rotation ticks, each row followed by its count of ticks:
The counts run from 0 to 1337.
[ 13 -19   8  -2 -17 -16  10 -18 -17   0  -4  10  43 -26  22  12   7 -18
  -1 -30  -4  29 -31  -2 -19  26  -2   6 -17  39 -16  13  -4 -42  17  26
   3 -13  -8 -34  39 -41  -3  37   1 -29  16  30  38  36  -4  14   3   6
   4  -3 -36  20 -26 -18 -42 -11   3  30] -> 569
[ 32 -18   4  -3 -47  14  15 -15   4  23   1   9  34 -19  35 -16  17  26
   0  31   4 -14   9  28  -8  19   8  33   3 -23 -24  12  29 -17 -11  18
   9 -19  25  21 -13 -27  25  21  26  29   8  55  41 -13 -57  -7 -12  -8
  15  -2 -25  20  -9 -33 -12 -19 -14   9] -> 336
[ 35 -16  28 -18 -16  12  -4 -21   2   3 -27  53  18 -48  37  -5  28   7
  23   3   3 -29  -7  35 -31  14 -13  37 -11  -7  -9  26  22   1   0   6
  13  -7  21 -11  13 -20 -19  18  17  10   9  46  25  11 -19   0   4  -7
  20  -7 -15  41 -59 -21 -10 -21   4   2] -> 928
[ 45 -13  18   0 -32   1  27  -7 -38  16  18   0  18 -36  39  14 -11  -9
 -12   6  -7  33 -25 -10   9  -3 -11  46  -1  13 -13   8  10 -11  24   1
   2 -24 -19   4  36 -18  -8  55  12 -23 -17  48  44  29 -25   1  -8  17
   9   8 -18  -5 -17  26  -6 -11 -17  -8] -> 481
[ 37  -8  -7   2 -23 -39  14  18 -53 -18  29  -2  21 -30  23   3  12   6
  -7  -8  38  -8  11  -8   6   1  16  -4  -4   6   9  23  18 -26  19  23
  31 -32  -8  19  46   9  -3  39  18 -11  -6  26  39 -10 -44   0 -12   3
 -15 -13 -49  13  -3 -35 -27   7 -18  -8] -> 1167
[ 42 -43   5  22 -20 -35 -14 -18 -28 -17 -16   3 -22 -18  11  11 -27  29
  -2  -9 -10  31 -11 -18 -10 -15  -3 -28 -14  17   9  28  20  -1   7  49
 -10  12  -5 -21  27  11 -26  24  33 -46 -24  24  11  44 -26   3  39   9
  -9  -1  -1  -4   4   2 -36 -16 -23  16] -> 1049
[ 31 -51  28  -4 -28 -38   5   7   1  18 -13  10  34  -5  10  -6   5  29
   8  -6  -3 -10 -15  61   0  15   5 -11  -9   7  13  29  28 -39  -7  24
  22  19  38 -30   0   9  21  -3  17  30  19  24  34  -2 -33  14   5  -6
  33   2  -4 -14 -18  -8  -3 -40 -24 -15] -> 941
[ 30  -6  21  22 -29 -20  30 -18  -5   9 -11 -10  14 -25  10   5   0  -1
 -21   0  11  -7 -31  15  23  50   5  -3 -28  14 -14  31  -6 -22  40  14
  31  -5   9 -21  19 -20  21   8  18 -23  40  27  47  20 -21   6 -22  -1
  44  12   8  12 -18 -11 -15 -22 -32  42] -> 312
[ 21 -52  -8 -35 -49 -28   3 -12 -17  17  -1  34  -4 -49  40  13   3  60
   7   6  25  -1  -3  15   9   9  27  -2   0 -17  26  29  23  13  -9  23
 -10  23   0   5  12 -11 -12   1  14  10   8  20  25  50 -29   9   8 -18
   4  24  21  15 -23   6  34  -5   8   8] -> 783
[  5 -48 -25   5 -42   3   7 -27 -24  46  22 -11  50 -28  25  -6   5  19
   7 -24  -2  19  -6  20 -10  42 -11 -11  21  -2   5  22  12 -24  -2  29
 -25 -13   8 -15   5 -36  17   1   2 -30  -9  15  35  17  -3   2 -14   5
  26  25 -11  21 -29 -26 -32 -30 -11   8] -> 141
[ 27 -25  10   3 -48 -17  29 -18 -10  -4 -38   5   7 -45  28 -16  26   9
  28  10   1   0   8   7  -2  14  -3  40  14   1  32   7   2  -7  -2  34
 -16  17  17  -6  53  -6 -10 -14   4  26  -2  31   3  39  -5 -10  41 -42
  27  14 -20  19 -17 -27 -17  27  -3  -8] -> 502
[ 20 -55 -29   2 -50 -49  -3   6 -18   2   2   9  26 -29  35  14 -14  27
   7 -18  15  16  11   7   9   1  13 -43   1  17  42  14  32 -10   0  13
 -25  23 -12 -28  23  19 -14 -13  26 -25   4  20  32  36 -23  -9   8  10
 -25  -2  22   2  -3  -4 -16 -21 -11  19] -> 291
[ 50 -27   1   2 -22  13   5  -4 -47  13  24  -2   1 -30  29  25 -47  25
 -14 -19  50  23  16  -6  23   0 -14 -14   6   7 -15  17 -17  -6  17  21
  11 -19   9   9  16  -8   8  54  12 -34 -10  11  14  14 -23  -9 -18  10
   1   1  -4  19 -28  -1 -26 -27 -28  21] -> 1309
[ 30 -41  -1  21 -32 -16   0   1 -41 -17  23  -1  11 -34  26   5 -11  35
   8 -24  -2  13   6  36   2  15  -6   2  28 -21 -21  32  24 -12  12  31
  -6 -13  35  -2  36 -26 -26   8  -4  -3 -16  13   5  19  -2 -16   2 -32
 -10  19 -64   1  18 -37 -50   7 -20 -15] -> 1246
[ 48   9  28  15 -25 -28   2  10   6  21   9   0  19 -10  34  17   7 -11
 -27   3  14  19 -21  11  -7  26 -33  41 -23  -7  19  37  17 -13   8  12
 -38 -28   9  -6  41  -8  14  38  33  11  19  14  24  13 -11   2  31 -25
  36   6 -40 -14 -25 -11 -19   6 -19  14] -> 325
[  9 -56 -11 -13 -44 -32 -19 -28 -18 -26 -37  18   5 -36  25  -7   8  51
   6   0  15 -12  26  -1 -19  13  20 -36  19   9  17  22  20 -15 -22  55
 -15  15   7  -7  17  -8  -2   0  21   5   9  -3  -6  32 -15  16  22 -20
 -13   3  -2  15  -5 -29 -30  -6 -22  19] -> 1195
[ 25 -47  23   3 -24   6 -24   8 -12   8   6   1  38 -10  20   5   2  49
  -9 -14 -15 -17 -19  37 -22  25  19   0  -4 -19  -3  37  52 -38  -9  15
   4   9  13 -19 -10  -2  -7  16  24   4  -4  16  42  16 -23  45  -6   1
  23   9 -11  -4 -27 -29 -23 -35 -28 -24] -> 194
[ 46  -1  20  20 -15   0  -4  11   0  16  28  16   4  -8  24  22   8   0
 -16  -8  11   6 -32  13 -15  49 -18  38 -16  -5  17  42  18 -18  14   8
 -30 -25  26 -13  13  -9  10  35  24   6  11  27  20  -1 -15 -11  31 -19
  41   9 -49  -1 -30 -17 -36  -3 -23   0] -> 324
[ 26 -24  21   2 -34 -31   2 -11 -18 -24 -36  11   0 -14  59   8  17  31
 -19  14  -2 -29  17   6 -28   1 -32  20  21   3   5  33  24  15  26  31
   1 -28  -2  -2  11  12   7  45   9 -25 -25  15  11  10 -15  -3  36   0
  33 -13  -8  26   5  -2 -36  -3 -38  14] -> 251
[ 40 -18  26  33 -19 -23   2 -20   9   6 -18   6  15 -36  19  -9   8  -4
  23   1 -32  14 -21  37  -3  21 -27   9 -26  10 -19  28  24  -6  23   6
  -9  24  26 -37  39 -30 -19 -12  12 -36  -3  38  25   8 -10 -20  13   3
  27  11  -1   4 -16 -24 -40 -24 -32  25] -> 647
[ 25 -38  -8 -11 -30  -3  16 -31 -52 -21  -7  18  46 -42  34  19  17  -6
  12 -15  21 -16  15 -18 -21  19  11  -3  18   6  14  15   3 -28 -11  27
 -17 -27   6  -1  38  -6 -10  39 -17   3  -7  19  -1   8 -11   4  16  -8
  -8   0 -27  38 -48 -31 -39   9   2  22] -> 422
[ 16 -22  12  -8 -25 -55   3  11  -6 -27  10  34  22 -17  41  26   2  31
 -13 -27  15 -20 -17  25 -15  25  15 -10  16 -10  30  24   0 -20  11  -5
 -24 -30   6 -38  38  -7 -35  13   0   9  30  12  33  15 -29   7   5  -4
 -23  19 -18   0 -37   0 -17 -24 -10  12] -> 1269
[ 29 -36   7 -10 -12   1 -37   2  -9  18  12  30  21 -31  18  -1 -18  24
  20 -46   9  14 -33  20 -22  16  -3 -21 -15  11  28  15   6 -33  -4  22
 -25   0   6 -34   3 -10 -12  11  25  -6   5  18  31  10 -20  13  16  18
   1   1 -27  -4 -72 -25 -33 -39   2 -12] -> 1121
[ 27 -23   2   7 -43 -47 -30  17 -20  17  31 -10  11 -21  22  23  -6  29
  -9 -17  -2  46 -14 -14  -7   2   6  -9 -12   0  31  13  10  -5  12  26
 -57 -14 -18  -8  54 -10 -14  30  20 -35 -11  15  36  39 -27  -4  24  14
 -13  23 -25 -24 -12  -7 -36   7 -20   8] -> 972
[ 27 -17  -7   4 -34 -14  32  -2 -40  -2  17  16 -26 -47  23 -13  -5  25
   6 -17  36   2  -2   5  16  16  -1   0  20  -7  -4  12 -37   0  44  25
  11 -38  17   6  35 -16 -13  24  -8 -16  -6  14  28  18 -43 -23  -6  -5
   5  29 -29  27 -20 -13 -30   1  -8  -9] -> 910
[ 26 -16   3   2 -26   7  14  10 -34   6   4 -11  14 -26  59  35 -17  21
 -14 -20  40  13   1  19  21  23 -11  29  17   2   7  32   9   1  34  22
  13 -18 -11  14  27  11  21  22 -15 -17 -17  15  17  32  15  -8  21 -26
  37 -12 -25  46  -2 -13 -13  21 -16  19] -> 1156
[ 42  -9  18  21 -12 -26  12   5 -26 -15   0  20 -29 -47  56   1  -4  10
  15 -15  10   9 -15  32   8   5 -31  12   2  18   7  46  19  13  52   2
  -1   6  -5 -14  39   9 -28   1  11 -35 -34  27   5  17  -1 -25  23  -9
  13  -4 -17  20  -5   9 -37 -10 -29   1] -> 651
[ 19 -33 -23   9 -39   1  15  -9 -32   6  24  -4  22 -29  44  11 -21  13
   8 -49  30  23 -25  23  32  27  14 -24  17  10  11  32  -5 -16  21  28
   1  -2   9 -10  21 -24  17  -4 -21 -11  -4  30  36  41  -4 -15   1 -25
   8   4 -45  26  -2 -20 -30  -7   5  35] -> 564
[ 35   3  45   2 -28 -42  23  24 -12  -7 -29 -10  16  -9  33  -4   3  21
  -6   3  23  -1 -10  23  13 -15   6 -14   7  -4   9   3  -6 -26  23  37
  14 -15  -9   7  33  25  22  12   9  39 -18  32  50   0 -50   8  26  10
  16  -2 -39 -23  -5 -10 -17  -8 -30  -4] -> 262
[ 22  -4   6   2 -34  -9  35 -40  -6 -10 -39   6   2 -28  54 -16 -13   8
 -15  -5  -6   6 -20   9   3  18 -28   7  30  17  -8  26  -9 -12  39  39
  18 -15  -3 -11   7 -26  15  22  -4  -1  -2  31  33  52 -17   1  23  -5
  27 -12 -10  24  -2  23 -28 -20  -4  39] -> 158
[ 31 -10  33  -5 -13  18 -12  -3  -9  22   0  15   6 -37  46   4  19   7
   9   9   3   2 -22  10 -15   5 -13  16 -43  10 -17  43  56  11   8  15
  -7   5 -27  13  19  -1  20  17  46 -34 -34  40  38   2 -11   7  28  25
  38 -16  -8  17 -13 -16 -21 -10 -20   6] -> 1226
[  8 -39  23  -9 -30  -5 -14 -24  -3   7  16  29  15 -42  33  -7  25  33
   6  13  -6  -9 -26  24 -10  30  25  -8  -8  31  -6  45  34  -2   7  24
  -5   9 -35  12   0 -33  33   7  25  -9  -1  31  44 -12 -12  18  -7   7
  23  19   8   4 -16  -3 -19 -39 -31   7] -> 41
[ 22 -30  -1   4 -35 -31  15  16 -38 -10  -2  -9  34 -21  29 -15  11  30
   8  -3  37 -24  33  32  -4   6  -2   7  25  16  13   6   5 -24   8  18
  27 -26  18  -4  25  17   4  16  14 -11  -7   9  22 -22 -27  -6 -16 -12
  11  -1 -10  30  -7 -44 -42 -18 -45 -30] -> 1091
[  0 -59   3 -23 -34 -28  11   0  -9   4 -12  21  27 -16  25  -6  20  58
  14  -5  19 -17  -3  46 -20  18  -2 -11  18  29  35  19   6 -20  -3  38
  26  -2  15 -16 -13  11  32  14   2   3  -8  27  30   2 -20   6  16  -8
  36   8  13  23 -18  -3  -5 -34  -6 -20] -> 939
[ 56 -17   6  13 -30   7   4   0 -15  28   7   3  10 -21  17  21  -4 -17
   2   3   2  41  -8 -17   9   9 -12  42 -31  13  15   9  27  -6  -7  14
  -5   7  -5  17  17  10  11  46  46 -21 -16  68  35  26 -31 -14  21   3
  18 -25 -19   7 -13  -7 -24   4  -9  -2] -> 479
[ 41 -28  21 -15 -29 -13  -4  -4 -36 -26 -31   5   6 -19  50  21 -12  28
 -17   2  15  -8  20 -18 -12  -9  -9  -6  43 -10  19  12  15  -4   1  49
 -30 -21 -18  18  23  16   7  35   6  11 -28   2   0  26 -19  20  41 -12
  -2  -4 -14   6 -14  -7 -31   8 -36  13] -> 1102
[ 31 -24  -7   5 -27 -37 -22  16 -43  14  18 -14  16 -39  36  10   2  20
 -24   4   5  13  13  24   3   2  -9   5 -12 -16 -10  59  64 -14   3  27
  -2   4   7  -3  48  -8  -9   0  27 -25  -5 -15  13  16   3  -3  -3 -33
  23   4 -29   2  14 -39  -2  13 -26  -6] -> 396
[ 47 -22  42 -19 -28 -32  -7   1 -18  -9 -26  25  14 -45  24  31  -3   5
   9  19   4   5  -5  -9  -1 -18   8  14 -23 -10  11  -1  17   0  -3   1
 -21  14  -9 -12  51   8 -48  26  26  15   9  35  23  32 -42  11  12  18
 -23  -2   5 -13 -40   8  12 -10  -3   6] -> 778
[ 45 -22   6  28 -19  12  12 -25 -17 -15 -21  15   5 -12  20  13  -5  -3
   2 -17 -23  10 -31  -2 -11  35  -3  28   5  -5  -1  32  26 -38  23  24
   3  -4  22 -16   3  -8  -4  39  11   5 -13  50  12  52 -14   7  31 -25
  14  -7 -54  18  -7 -20 -48 -13   2   3] -> 1251
[ 32 -45 -27  -5 -56 -28  35  -3 -14  54  11 -22  31 -14  25  -8   3  18
   1   3   8  40   2  26   6   8 -23  12  -3   4  16  15  19 -18   2  47
   7  -3  23   8  23   0  40  13  15 -17 -18  33  34  29 -24 -10   0 -10
  46   3   0   5  12  -3   1   3  -9  -8] -> 1236
[ 29 -23 -13  11 -38   2  18   1  13  51   1   5  22 -18  36   0  10  12
   2  -3  17   7 -11  47   3  43 -26  28 -13   6  17  35  23  -4   0  12
   8  -8  33 -13 -10 -18  38   7  17 -14   9  47  39   2 -20 -25  -4  -7
  53  -2   9  28 -12  -4 -16 -29 -27  19] -> 735
[ 17   0   1  -5 -33 -53  12   9   6   9 -33  -1  39 -14  58  11  17  20
 -26  -1  12 -11  23  22  -9   7 -16  30  -2   3  30  12  13  -1  23   3
  12 -32  -4 -19  39  11 -15   8  14 -18  31  25  61  35 -30 -11   3   9
   3 -18  11  16  -9 -15   4 -20 -27  20] -> 585
[ 36 -12  20   9 -23 -37  29  11 -26  -5  14 -10  39 -31  48  -8   2   2
  -9  -2  10  -8 -14  50   8  10 -26  -1  10  18 -14  36  24  -9  24  -9
   6 -29   2 -12  38 -12   3  12   6 -16  -2  27  46 -23 -17 -19 -27  11
  14   3  -6   5   6  -3 -30 -31 -55   9] -> 740
